Each row has a name. Each question is about the rows just above it.

Dovi: [111 143 153 139 177 178 147 169 148 146 130  62 104 122 103  55 155 156
  79  98 157 151 168  94 158  85 147 175  94  83  96 147 140  93 165 123
  71]
daves: [103 142 152 138 177 177 147 169 147 145 128  63 105 119 103  57 155 156
  79  99 153 148 169  94 158  86 147 173  94  83  98 145 140  92 165 123
  72]
fubod: [111 142 145 117 180 149 155 165 119 131 128  87 112 114 116  68 161 144
  96 108 140 153 181 106 150 102 147 173  95  83 132 135 170  96 182 121
 119]
vuden: [140 116 117 164  86 102  92  93 164 130 125 147 136 140 149 181  97 131
 142 134 128  93  79 137 116 135 112 101 127 130 119 121  93 143  92 134
 118]
Mek: [137 111 116 152  74 147  97  99 180 142 133 132 132 152 121 157  89 119
 134 141 128 114  48 135 106 142 146 160 116  83  99 145  54 154  56 139
  81]
kamum: [143 112 113 153  77 119  94  94 168 131 129 145 136 146 138 174  91 120
 142 143 124 105  59 139 108 146 114 101 128 123 106 126  77 152  73 136
 114]
The rest of the row after [145 136]: : [146 138 174  91 120 142 143 124 105  59 139 108 146 114 101 128 123 106
 126  77 152  73 136 114]
After [101 128], its row goes on with : [123 106 126  77 152  73 136 114]
The rest of the row after [136 140 149 181]: : [ 97 131 142 134 128  93  79 137 116 135 112 101 127 130 119 121  93 143
  92 134 118]
Go on from [147 173  95] to the end of its row. : [ 83 132 135 170  96 182 121 119]
The rest of the row after [111 142]: : [145 117 180 149 155 165 119 131 128  87 112 114 116  68 161 144  96 108
 140 153 181 106 150 102 147 173  95  83 132 135 170  96 182 121 119]
Go on from [ 83  98 145] to the end of its row. : [140  92 165 123  72]
Go on from [147 173  94  83] to the end of its row. : [ 98 145 140  92 165 123  72]

Nitub: [136 155 127 101 141 128 120  88 100 102  87  99 190 143 113 118  86 168
 149 132 204 141 107  83 110  71 112 113 146 138  71 118 105 154 147 113
 101  98 173 134  42 144 129 125 136 176  90 105 106 157  94 152 151 209
 185 128  82 152 146 129 115 115 187 129]
vuden: [136 155 127 101 141 128 120  88 100 102  87  99 190 143 113 118  86 168
 149 132 204 141 107  83 110  71 112 113 146 138  71 118 105 154 123 104
  92  97 164 141  43 146 124 122 142 166  91 118  97 147  90 144 146 202
 190 130  80 155 153 130 109 110 179 121]
reg: [136 155 127 101 141 128 120  88 100 102  87  99 190 143 113 118  86 168
 149 132 204 141 107  83 110  71 112 113 146 138  71 118 105 154 123 104
  92  97 164 141  43 146 124 122 141 166  91 113 106 157  94 153 151 202
 192 119  83 153 154 138 119 122 181 115]
After [142 166], its row goes on with : [ 91 118  97 147  90 144 146 202 190 130  80 155 153 130 109 110 179 121]
Go on from [122 181] to the end of its row. : [115]
Go on from [106 157  94 152] to the end of its row. : [151 209 185 128  82 152 146 129 115 115 187 129]
The rest of the row after [106 157  94 153 151]: : [202 192 119  83 153 154 138 119 122 181 115]

vudod: [117 108 112 118 152 127 116]
fubod: [ 60  96  70 157 196  88 127]
vuden: [ 77 118 128 125 179  96 116]
Mek: [ 99 117 128 136 161 108 123]
kamum: [116 118 128 136 138 126 122]
daves: [ 99 102 101 144 161 111 142]
Duri: [103  99 113 139 147 115 135]
reg: [106 125 104 136 157 114 117]
Dovi: [ 52 101  78 150 199  82 116]
zubug: [128 120 123 108 137 138 108]
toti: [108 118 128 126 143 114 108]
After [118 128 136], its row goes on with : [138 126 122]
The rest of the row after [118 128 126]: : [143 114 108]
Go on from [117 128 136] to the end of its row. : [161 108 123]

vudod: [111 162 170 110 110 102 144 153 155 158  74 138  98  71  98 165  84 143
 101 217 186 107 152 187]
Dovi: [114 177 213 128 112 132  98  74 161 126  88 118 116  94 104 178  81  99
  98 199 218 130  64 177]
vuden: [138  77  79 127 149 141 118 126  98 101 193 122 139 171 155  92 177 141
 175  52  44 159 117  87]
Duri: [110  89  75 102 159  82 127 183 108 168  82 122 101 132 148  93 140 168
  94 117  56 126 215 100]
kamum: [128  82  54 121 144 106 124 183 114 183 140 161 135 134 167  66 154 184
 112  70  67 118 202 103]
reg: [151 118 119 139 121 140  99  74 102  64 196  99 131 165 133  97 173 103
 188  58 112 170  64  83]
daves: [ 93 166 177 121 138 110 142 154 169 146  82 122 102  84 166  66 154 143
  71 202 204  99 156 177]
Mek: [140 168 179 161 115 160 117  56 130  83 155  94 139 143 124 176 124  68
 181 120 172 137  30 126]
Go on from [167  66 154] to the end of its row. : [184 112  70  67 118 202 103]
The rest of the row after [ 82 122 102]: : [ 84 166  66 154 143  71 202 204  99 156 177]
Go on from [99 74] to the end of its row. : [102  64 196  99 131 165 133  97 173 103 188  58 112 170  64  83]

vuden: [108 111 115 118 116 110 107 112 146 147 146 115 114 129 116 116 137 112
 146 148 148 110 146 120 112 120 111 115 111]
kamum: [149 162 162 156 156 142 160 128 104 110 108 119 154 144 118 117 121 130
 108 104 101 131 109 152 129 154 131 123 161]
zubug: [122 113 112 102 118 131 114 135 119 116 116 141 113 129 116 116 108 136
 116 120 122 132 115 101 137 126 136 138 115]
Nitub: [147 146 146 133 145 149 147 141 102 104 102 139 137 118 134 135 106 143
 102 103 102 140 103 128 142 150 143 140 147]
reg: [130 121 123 127 117 131 124 136 140 137 138 137 122 133 139 139 135 135
 136 140 140 135 138 129 135 119 135 137 120]
Dovi: [149 162 162  98 156 142 160 128 104 110 108  88 157 140 118 117 121 130
 108 104 101 131 185 152 129 154 131 123 161]
daves: [142 154 155 154 151 136 152 126 118 123 121 119 153 144 118 118 130 127
 121 118 116 127 123 151 126 148 127 122 153]
Duri: [152 173 167 158 174 145 167 127  96 103 101 120 169 136 113 114 116 130
 104  95  93 130 103 151 128 167 130 121 173]
toti: [152 169 166 158 167 144 165 128  98 104 102 119 165 138 114 115 117 130
 104  97  95 131 104 152 129 162 131 122 169]
Go on from [116 130 104  95] to the end of its row. : [ 93 130 103 151 128 167 130 121 173]
The rest of the row after [114 129 116 116]: : [137 112 146 148 148 110 146 120 112 120 111 115 111]
Go on from [119 153 144] to the end of its row. : [118 118 130 127 121 118 116 127 123 151 126 148 127 122 153]

toti: [ 92  90 160 160  90 160 160  65  92 171]
vudod: [ 49  91 160 198  46 197  62  66 197  44]
Dovi: [ 64  61 184 184  62 183 184 181 184  60]
daves: [169 171  92  92 170  92  63  65  92 172]
Mek: [148 149 110 110  90 160 159  65  92 150]
reg: [ 78  76 172 172  77 171 172 170 172  75]
zubug: [202 205  63  62 204  64  63  66  63 207]
After [63 66], its row goes on with : [ 63 207]
After [ 61 184], its row goes on with : [184  62 183 184 181 184  60]
The rest of the row after [197  62]: : [ 66 197  44]
The rest of the row after [ 92 170]: : [ 92  63  65  92 172]
Go on from [160  90 160] to the end of its row. : [160  65  92 171]
After [ 90 160 160  65  92], its row goes on with : [171]
Go on from [ 64  61 184] to the end of its row. : [184  62 183 184 181 184  60]

daves: [ 49  85  98  73 193  40 128  76  69 148]
Duri: [197  87  81  96 150 211 129  90  79  83]
kamum: [194  63 102  75 174 211 130 155  51 147]
toti: [177 174 133 140  99 187 129 140 168 133]
zubug: [130 198  91  98  95 134 128  95 198  95]
reg: [136  79 157 157 119 137 128 158  68 148]
vudod: [ 66 139 103  75 174  54 128  77 159 193]
Nitub: [ 87 117 156 139  60  85 128 142 123 178]
Go on from [211 129] to the end of its row. : [90 79 83]
Go on from [103  75 174] to the end of its row. : [ 54 128  77 159 193]
After [ 79 157], its row goes on with : [157 119 137 128 158  68 148]
Go on from [85 98 73] to the end of its row. : [193  40 128  76  69 148]
After [156 139], its row goes on with : [ 60  85 128 142 123 178]

kamum: [181 159 161  67  56 152  66  68 122  84 102 153  88  75 172 139  49 149
  63 156  70]
toti: [155  98 173 146 118  97 131 108 120 162 137 134 138  64 100  93 116 110
  89 124  99]
vuden: [150  87 111 170 163 103  89  85  76  98 148 115 144 138  81  83 102  82
  92 167  85]
reg: [171  99 161 122  65 176  64  60  70  79 160 181  63 112 111  85 136 111
 166  69 171]
Mek: [ 86 156  90 108 165  75 168 173 176 155  78  69 174 124 147 166 156 167
 166  69 172]
zubug: [187 164 162  53  42 157  53  57 119  72  95 155  78  69 179 141  49 148
  52 159  59]
fubod: [128 128 128 127 117  97 131 127 128 127 127 127 127 127 128 128 127 128
 127 127 127]
Dovi: [168  94 159 124  65 175  63  59  65  78 161 180  60 113 105  80  73  81
  66 181  60]
daves: [140  95 164 157 138  84 150 126 129 177 136 122 154 113 104  96 136 112
 106 110 116]
Duri: [ 94  87 111 170 162 103 158 152 115 155 148 115 144 139  81  99 170  96
 153 109 145]
The rest of the row after [148 115 144 139  81]: : [ 99 170  96 153 109 145]
After [ 49 149], its row goes on with : [ 63 156  70]
Go on from [118  97 131] to the end of its row. : [108 120 162 137 134 138  64 100  93 116 110  89 124  99]
Go on from [ 87 111 170 162 103] to the end of its row. : [158 152 115 155 148 115 144 139  81  99 170  96 153 109 145]
The rest of the row after [108 165]: : [ 75 168 173 176 155  78  69 174 124 147 166 156 167 166  69 172]
After [136 112], its row goes on with : [106 110 116]
Go on from [113 105] to the end of its row. : [ 80  73  81  66 181  60]

